(in the rows, 128 means zero)
Where one turn sends some rows of the set: a few examples, then the rows asked
Q504: [114  81 160 126 141  95 100 139 133 154 128 138 128 134 139 145 164 100
 120]
Q812: [119 114 132 168 102 126 147 127 162 142 138 152 133 138 148 150 109 114
 147]
Q170: [140 140 139  85 110 101 154 139 119 137 132  93 102 129 138 121  99 130
  90]
Q74: [101 135 130 168 100 149 119 129 135 164 142 127 123 149 139 151  97 110
 145]
Q188: [114 155 126 164 119 151 103 107 109 165 144 129 107 129 123 129 101 107
 139]
Q602: [102 122 124 163  97 139 145 136 155 144 129 135 133 154 144 157 104 118
 141]
Q661: [ 73 108 172 114 129 126  99 132 113 142 115 109 127 159 139 149 149 121
 120]
Q163: [122 145 129 133 174 150 147 133 116 127  96 119 144 111 142 158 123 141
 113]
Q806: [147 122 131  86 137 120 125 119 116 111 137 109 140 167  98  97 127 131
 154]
Q107: [137 136 140 124 180 127 144 126 124 112  99 134 134 102 150 145 130 146
 121]
Q193: [121 134 142 173 106 140 131 120 150 163 143 143 116 144 139 154  96 112
 148]
Q677: [155 132 145  88 116  90 155 132 125 137 140 107 103 116 140 114 101 126
  97]
Q520: [112 138 121 132 173 148 132 139 100 122 109 116 155 103 148 144 131 134
 117]
Q482: [137 119 134  90 128 122 114 114 110 124 147 111 138 171  94  91 131 133
 148]
Q728: [162 133 150  97 121  83 151 129 119 154 138  99 105 117 127 116 102 123
 102]
Q760: [122 148 131 165 123 145 102 104 112 164 151 138 109 121 125 122 104 103
 144]
Q917: [157 121 138  89 139 115 130 116 122 112 136 115 137 166  96  99 125 132
 155]
Q592: [155 127 138  89 138 119 136 114 126 114 129 112 133 172  92 105 121 138
 153]
Q331: [146 127 134  88 135 123 129 119 118 114 130 104 137 174  94 104 123 137
 151]
Q291: [130 128 130 124 180 126 129 131 111 108 113 132 145  95 156 132 137 136
 124]
Q576: [156 124 148  93 130 120 133 106 130 126 133 119 126 174  89 104 125 143
 147]
Q40: [121 143 131 121 176 139 141 133 118 115  91 118 134 115 148 150 125 149
 114]
Q567: [123 123 142 173 108 133 119 121 142 159 158 150 125 129 145 139 105 101
 154]
Q601: [111 136 123 119 176 138 127 138 103 109 104 114 145 109 156 137 133 141
 117]
Q564: [101 115 191 121 133 119 123 119 140 148 100 123 109 163 131 166 138 133
 119]
Q217: [ 90  91 149 121 133 112  97 148 124 155 118 115 129 153 135 154 159 106
 110]
Q367: [131 133 130  84 109 101 141 143 105 134 143  90 112 122 142 109 104 122
  92]
Q721: [135 134 133  91 115  95 134 142  98 150 143  78 116 124 130 108 106 118
  97]
Q372: [ 91 117 114 161  95 138 130 141 141 140 142 132 144 145 151 144 112 108
 143]
Q192: [155 116 145  93 132 113 123 107 121 123 147 124 134 163  94  92 132 134
 152]
Q408: [126  91 171 127 142  96 120 131 152 160 112 140 115 144 131 161 153 113
 115]
Q852: [146 127 137  87 114  91 142 137 110 132 151 105 112 110 145 104 108 118
  99]
Q378: [130 130 129 133 178 137 134 132 107 121 118 134 154  88 150 138 136 128
 125]
Q618: [152 126 140  95 120  82 136 135 106 148 151  97 115 110 134 102 109 112
 104]
Q921: [139 138 138 137 179 138 149 126 123 125 105 136 144  97 144 150 128 138
 121]
Q792: [ 94  91 179 119 137 107  93 124 114 138 136 133 133 132 147 131 159 107
 132]
Q566: [104 101 160 123 135 112 115 141 142 161 101 118 115 162 127 170 150 119
 106]
Q818: [102 125 129 168 103 142 109 129 128 158 158 135 132 137 145 137 106  99
 150]
Q294: [131 152 137 167 123 142 111  99 121 166 146 142 104 121 122 130 100 107
 143]
Q469: [122 158 134 166 120 150 112 102 120 168 139 133 102 131 120 136  96 112
 137]
Q940: [121  98 198 124 141 101 117 111 142 143 122 149 117 134 139 147 149 120
 132]
Q628: [109 108 123 165 102 126 133 133 147 137 151 150 145 130 155 136 116 103
 151]
Q527: [138 129 138  91 127 128 125 114 118 127 133 105 130 182  89 103 124 144
 144]
Q551: [145 142 142  93 116  96 148 138 112 155 130  82 105 132 124 122  98 127
  95]

Q107 turns into Q291
Q602 turns into Q812
Where do these go?
Q592 turns into Q917
Q294 turns into Q760
Q163 turns into Q921
Q576 turns into Q192
Q566 turns into Q408
Q618 turns into Q721
Q564 turns into Q940
Q193 turns into Q567
Q677 turns into Q852

Where one turn sends some rows of the set: a few examples, then the rows asked
Q342: [125 149 126 145 158 114  81 164  95 119  65 143 130 121 138 110 127 126
 160 129 101 161 113  92 125 121 168 100 187 164  83]
Q559: [123 137 113 187 127 117 101 143 110 156 102 131 127 135 139  76 135 128
 151 144 106 131 108 129 133 120 148 135 162 120 162]
Q554: [126 195 114 113 187 126 139 187  68 141  97  89 180 124 114 102 141 107
 122  98  64 189 100 102 164 156 161 152 165 153 116]
Q287: [152 126 112 164 110 127 120 172  84 128 103 111 122 101 117 142 123 143
 205 123  79 139 105  95 144 116 150 131 151 135 172]
Q529: [115 195 119 103 194 125 102 174  81 135  77  83 187 116 128  76 152 118
 132 133  56 187 100 108 136 146 151 146 160 178 123]
Q767: [ 96 167 108 124 173 138  80 152 110 137  80  96 181  99 128  66 161 135
 168 160  66 180 106 126 107 126 149 131 160 162 147]
Q817: [124 126 109 181 132 126  91 148 110 152 108 142 135 133 130  77 138 133
 159 141 102 135 104 118 132 113 149 138 166 122 165]
Q548: [118 196 106 117 191 128 130 182  61 131  91  83 178 122 119 108 145 119
 123 104  58 191 100  97 171 164 150 150 160 157 120]
Q399: [131 150 124 159 133 138 100 167 111 119  72 122 111  90 136 128 115 149
 200 153  88 150 103 113 116 116 140 102 177 179 133]
Q829: [109 168 119 157 152 126 100 167  89 125  55 129 125 131 138 111 118 134
 149 132 114 144 111 113 134 146 147  92 201 177  86]
Q231: [131 159 128 162 129 129 110 162 111 122  66 110 103  91 146 125 114 144
 193 156  91 148 108 124 116 122 141  99 171 175 129]
Q316: [148 155 115 149 134 130 164 177  57 131 116  92 137 117 122 148 115 129
 155  99  88 146  95  84 174 165 132 130 148 124 157]
Q542: [102 168 106 175 133 136  98 140 106 150  82 114 130 120 130  72 139 141
 158 167  91 127 108 148 128 136 119 134 163 147 175]
Q667: [149 146 113 144 139 135 154 181  57 129 123 103 143 114 115 149 119 133
 164  98  84 150  92  73 172 157 133 133 150 125 159]
Q62: [162 136 131 141 134 128 154 180  59 128 112  95 147 141 127 145 107 132
 160 105  77 181 100  84 161 133 154 141 152 114 148]
Q972: [156 152 120 145 133 117 161 172  60 131 117  90 133 112 128 146 117 122
 155 100  85 151  99  82 169 157 143 131 135 115 152]
Q633: [150 148 125 149 133 142 167 185  55 131 105  87 145 149 124 147 100 140
 153 106  84 168  97  97 171 151 139 135 166 126 154]
Q999: [154 140 117 170 101 111 134 163  85 132  95  94 112 103 132 140 120 133
 195 127  83 137 113 109 141 123 154 127 141 127 166]
Q941: [121 199 109 117 189 123 131 179  62 132  91  80 174 121 123 105 145 115
 121 105  58 192 104  99 170 163 154 151 157 154 118]
Q54: [135 151 127 159 130 127 101 162 113 121  71 118 107  88 143 126 116 143
 198 156  88 152 107 116 112 115 145 102 168 173 128]
Q149: [125 194 114 112 186 126 139 187  68 141  97  89 180 122 113 102 140 107
 123  98  64 189 101 101 163 155 161 152 165 151 116]
Q228: [157 142 120 142 136 122 151 177  60 128 123 101 141 110 121 146 121 125
 163  99  80 156  95  70 166 149 145 135 139 116 154]
Q98: [157 147 131 148 129 125 166 178  58 132 104  82 140 145 133 144 102 129
 151 108  82 173 103  98 164 144 151 136 152 115 147]
Q458: [112 153 117 149 161 133  84 171  90 120  64 147 135 126 128 113 123 139
 160 127 105 151 107  96 131 132 151  98 205 177  89]
Q266: [154 136 124 143 138 143 154 188  57 127 113  99 150 144 117 149 105 142
 160 104  79 176  94  83 167 139 144 140 165 124 155]
Q768: [124 193 113 113 187 128 139 188  67 141  95  89 181 123 112 102 140 107
 122  98  64 189 101 102 165 157 160 152 167 153 116]
Q686: [113 141 108 191 127 131 106 147 106 157 100 129 128 139 134  77 132 136
 149 142 110 123 104 134 139 131 136 132 173 129 167]
Q428: [115 131 105 186 133 139  96 153 107 153 105 142 135 137 124  79 134 142
 157 140 105 127 100 121 138 123 137 136 179 132 170]
Q918: [121 193 107 114 192 126 125 181  62 130  94  87 178 119 117 107 147 118
 126 104  55 194 100  92 169 160 154 153 159 156 120]
Q547: [118 145 110 160 140 127  74 140 113 141  95 135 138 109 126  72 150 136
 173 164  77 146 106 121 118 108 139 145 153 135 171]
Q462: [115 200 119 105 191 124 108 173  80 137  73  78 183 117 131  76 150 117
 129 134  59 185 102 113 137 151 151 144 158 178 122]
Q511: [ 97 179 113 129 165 124  91 146 110 141  72  81 172 102 141  63 158 125
 158 163  71 176 113 139 106 133 152 127 150 157 142]
Q235: [104 152 102 166 142 148  81 148 108 143  92 134 141 116 115  75 144 149
 171 163  84 134 100 129 127 124 120 140 171 149 179]
Q394: [140 137 107 171 109 142 130 176  79 129  98 106 123 108 113 144 118 152
 201 123  85 128 102 105 152 133 132 126 165 147 178]
Q719: [120 165 127 153 151 107  97 157  93 124  57 128 121 126 149 109 123 121
 148 133 108 152 117 110 127 134 164  95 185 164  80]
Q24: [126 158 123 163 131 137 108 166 110 122  67 116 108  93 139 128 113 149
 196 155  92 145 104 122 118 125 134 100 178 181 133]
Q138: [122 194 110 115 190 122 127 179  63 131  93  84 176 120 121 105 147 114
 124 105  55 195 102  94 168 159 157 153 155 153 117]
Q997: [111 201 116 107 192 129 109 175  79 138  74  78 185 118 127  77 149 121
 129 134  60 181  99 114 140 154 146 144 164 181 124]
Q537: [ 86 175 103 131 172 151  87 159 106 139  75  91 181 105 121  68 157 143
 164 160  73 169 104 134 114 140 134 126 172 172 153]
Q448: [125 193 114 113 187 128 138 187  67 141  97  90 180 122 112 101 141 108
 123  97  64 188 100 101 164 155 161 152 166 153 116]
Q923: [142 150 112 177 101 126 143 168  80 135  91  90 112 110 127 141 114 143
 188 127  91 124 110 119 150 139 137 123 153 141 172]
Q450: [113 196 115 105 193 133 104 177  80 136  76  84 188 118 124  78 151 122
 132 132  58 183  98 109 138 150 146 146 165 182 125]
Q914: [ 87 187 108 136 164 138 100 151 106 143  68  76 172 109 135  66 153 134
 154 163  78 165 109 147 113 147 138 122 162 168 149]
Q764: [116 162 115 170 132 115  91 132 112 148  84 115 127 113 140  68 145 128
 160 168  85 139 113 141 119 121 139 139 145 131 166]

Q448 turns into Q149
Q537 turns into Q767
Q529 turns into Q462
Where do these go?
Q235 turns into Q547
Q266 turns into Q62
Q54 turns into Q231
Q829 turns into Q458
Q667 turns into Q228
Q941 turns into Q548
Q999 turns into Q923
Q428 turns into Q817

